Each path below is one point turned by a fixed rotation once a step. After each direction that follows a path, write how fast that rotation turns it, in degrees each step (0 if it stays still).
Each turn is a multiple of 5 degrees from 10 to 175, or 0.
Each row of a path follows its step; steps can be skipped.
Rotation 1:
step 1: [ 11.5  -6.1  -5.4  11.8   3.0  -5.6   8.9  -1.1  30.9   5.9  -5.2 -14.4
 -10.5  -4.6  18.0  -3.8  29.1  11.1  10.4 -25.4 -38.7  -5.7  -6.6   4.7
  19.6  11.3   1.4  -6.0  -7.9   9.1 -13.5  -1.7   0.4  34.2  -6.8  -1.2
 -17.0  11.6  -8.2  -7.1  -4.2]
step 5: [ 14.8 -27.0  -6.9  25.4  -9.0   9.4  -9.3   5.1  10.2  -3.1  -4.0   3.9
   1.0  -7.5  23.9   4.7  22.4  15.5   5.7  -8.1  -0.9   9.2   0.8 -17.1
  36.7  23.6  11.4 -23.2  11.2   4.4   7.0 -12.3  -6.1  11.6 -12.6  16.4
   2.5 -17.9   8.0  10.0 -12.3]
step 8: [  9.8  13.8 -18.2   1.4  -6.8  -2.9   0.7  -1.8 -20.5  -2.6   2.5   8.7
   6.1  -7.5 -15.3  -3.0  -7.5  -0.4  -2.7 -12.9 -32.6   7.2   9.8  -6.4
  23.1   4.3   1.4   6.9  -8.4  -4.3  -8.4  20.8 -11.2 -10.5  -2.5  35.6
 -24.0 -16.8   8.9 -39.0  -2.6]
step 9: [ 17.0  -2.4 -13.2  -0.5  -9.0  -9.6 -12.8 -31.5  -2.6 -16.8  10.2 -14.5
  -1.9 -21.5  20.6   3.5  14.9  21.0  21.9  16.6  -0.3  13.0  -3.1 -16.7
 -14.4  24.9   4.1 -21.5   9.9 -23.4  -0.2   4.8 -12.4   4.8 -18.1   3.9
   2.6  -8.6   3.2  16.2  -7.2]
step 10: [  9.1 -26.4 -20.1  28.8 -20.4  18.7 -11.1   0.0  -4.8 -21.5 -15.4   2.0
  24.9  -0.9   4.5   1.8 -19.8   7.8 -16.4 -18.4  -6.5 -12.5  21.1 -11.9
 -10.3   7.8 -11.7   3.4  -3.9 -12.3   1.1 -11.7  19.8  -2.5   6.7  -3.8
 -10.9  15.1  10.8 -18.8  12.7]
step 11: [ 18.3 -25.5  16.9 -17.8 -18.7  12.7 -15.6  -5.1  28.1  10.1 -12.8   6.1
   2.0 -11.5   6.5  -8.8   9.3  12.0  13.9   9.8 -12.5 -19.2   8.6  -0.8
  23.6  -2.9   8.9 -15.5  16.6   8.9   5.2   4.2   8.9 -13.8   0.4  28.9
 -15.7  -7.3  -3.4  13.3 -21.6]
step 12: [  1.7  14.8 -13.7  17.0 -13.5   7.0   3.2 -13.4 -23.6   3.4  12.7 -13.4
   0.9 -21.9 -15.9 -15.0  -4.3   0.9 -14.3 -14.4 -31.0 -22.5  -7.1  -3.6
  12.6  18.4  17.2  22.4  -0.8   9.1  -3.4  -5.0  -1.5  24.6 -20.3  17.2
 -12.9   9.1   8.3   4.8   0.4]
step 13: [ 26.4   0.4 -10.6 -17.1   9.7 -13.4 -32.8 -15.3  -2.8  -8.6   1.8 -15.6
   0.6   4.4   4.8   7.6  15.1  -2.4  20.6 -18.5 -21.9 -11.3  15.7   0.2
   9.3   8.3 -16.2 -14.8   6.4 -20.3  -5.9   6.0 -12.9 -20.6 -16.3 -24.4
 -15.3  -0.1   7.8   9.1  -3.3]
step 14: [ 12.4 -11.6 -21.6   0.9  -9.3  12.5 -12.1  -9.5   7.1 -14.9   1.4  23.6
  17.1  -3.8 -14.4  -5.6 -21.2  31.9  -6.6  11.9 -19.9  16.7  -7.6   8.3
 -10.8   0.4   0.7  -5.1 -12.6   0.2  -4.8  19.8   5.7   9.4  -1.3  11.3
 -24.3   0.1  25.6 -22.2  19.2]
step 15: [  6.4  -3.9   3.9  -5.0 -33.5  -6.6  -3.8 -14.3 -11.3 -11.5 -17.3 -16.6
   9.2   3.8   9.5  -0.6   1.4   3.4   7.5  35.5   3.6  -9.9  33.3 -22.2
   5.6   4.8  20.7  -3.8  21.1 -17.2 -12.4   4.8   2.6 -11.0 -17.8  20.4
   1.7  -2.8   5.2   7.9 -11.4]
step 16: [  0.6 -17.8 -21.1   4.8 -23.9  17.7 -22.9  15.7   1.4   0.2   1.1  -5.7
  -9.1 -23.2  11.9 -10.6 -15.9  -6.3 -25.0 -18.6 -17.0 -21.1  -1.2  -1.7
  -4.8  27.7   0.9 -12.5  -0.9  -7.2  -2.0 -25.0  -8.7  19.6  -0.1   5.7
 -17.4 -11.4  -3.9   0.8  11.5]
Speeds:
[  0.8  -1.1   0.3   4.6  -1.9   5.2  -1.3   8.9   0.9  -8.6   5.0  -0.2
   4.1   2.0   5.9  -1.3  -3.4   1.5  -5.3  11.2   0.4   9.5   8.0  -3.1
  -0.1   1.4  -6.0  -2.4  -9.6  -3.5  -0.4   4.7   2.0   3.2  -3.7  -2.7
   1.7   0.8  -2.1   2.6 -11.9]
70
[ 7.5  5.9  4.0 -3.8  2.4  3.4  3.8  7.8  7.8 -1.4 -4.4  3.9  8.2 -1.3
  1.1  5.3 -2.2 -0.1  6.8 -1.8 -2.6 -0.7 -1.0 -3.6  0.6 -3.1 -6.7  3.5
  1.8  0.5 -4.6  3.5 13.1  5.7 -2.4 -0.1 -4.2 -8.8 -2.8  1.1  9.2]
110
[ -4.6   3.3   3.1 -12.0  -8.2  -1.2  -7.8   2.9  -0.4  -0.6  -1.2   3.4
   2.2   8.1  -6.1  -3.0  -4.8  -2.5  -8.0   8.2  -1.6  -2.2   1.7   5.5
   0.2   2.0   2.3  -1.5   0.4   0.3  -5.0  -3.9  -4.7   3.6  -3.6  -7.0
   0.0  -1.5   2.1   8.8  10.0]
10
[  2.6   2.4 -12.5  -3.4   0.4   4.5  -2.1   1.7  -7.0  -2.2   3.9  -6.5
  -5.8  -0.6   0.4   1.0   5.3  -5.6   0.3   4.0   3.7   1.4  -3.4  -6.0
  -1.2  -0.2   0.4  12.1   2.3  -4.8   5.1  -6.4   1.5   2.3  -5.6   6.3
   4.6  -8.3   0.4   8.7   1.6]
110
[  5.2   0.6  -8.7  -0.8   2.1 -14.3   4.4  -3.1  -2.9  -2.5  -0.4   3.6
  -3.3  -2.3   1.5   1.0  -3.6  -0.7  -1.3   2.0   5.5   4.3   3.3   2.6
  -3.0  -5.9   1.3  -5.7  -4.8 -11.3  -8.8   8.4  -0.1   0.2   3.0   5.0
   0.1  -1.8   7.1   1.3   6.9]
65
[ -6.0   5.3  -1.5   7.5  -1.5  -3.5   3.0  -3.8   2.9  -5.3   2.9  -6.3
  -8.3   3.3   4.2  10.5  -2.7  -3.3   3.8   4.5 -10.7  -7.8   7.0  -2.8
  -4.3  -2.8   0.2   0.5   2.6  -1.4  -5.3  -7.9   4.7   4.2   4.2  -5.9
   0.4   5.5   0.2   1.0   0.7]
125
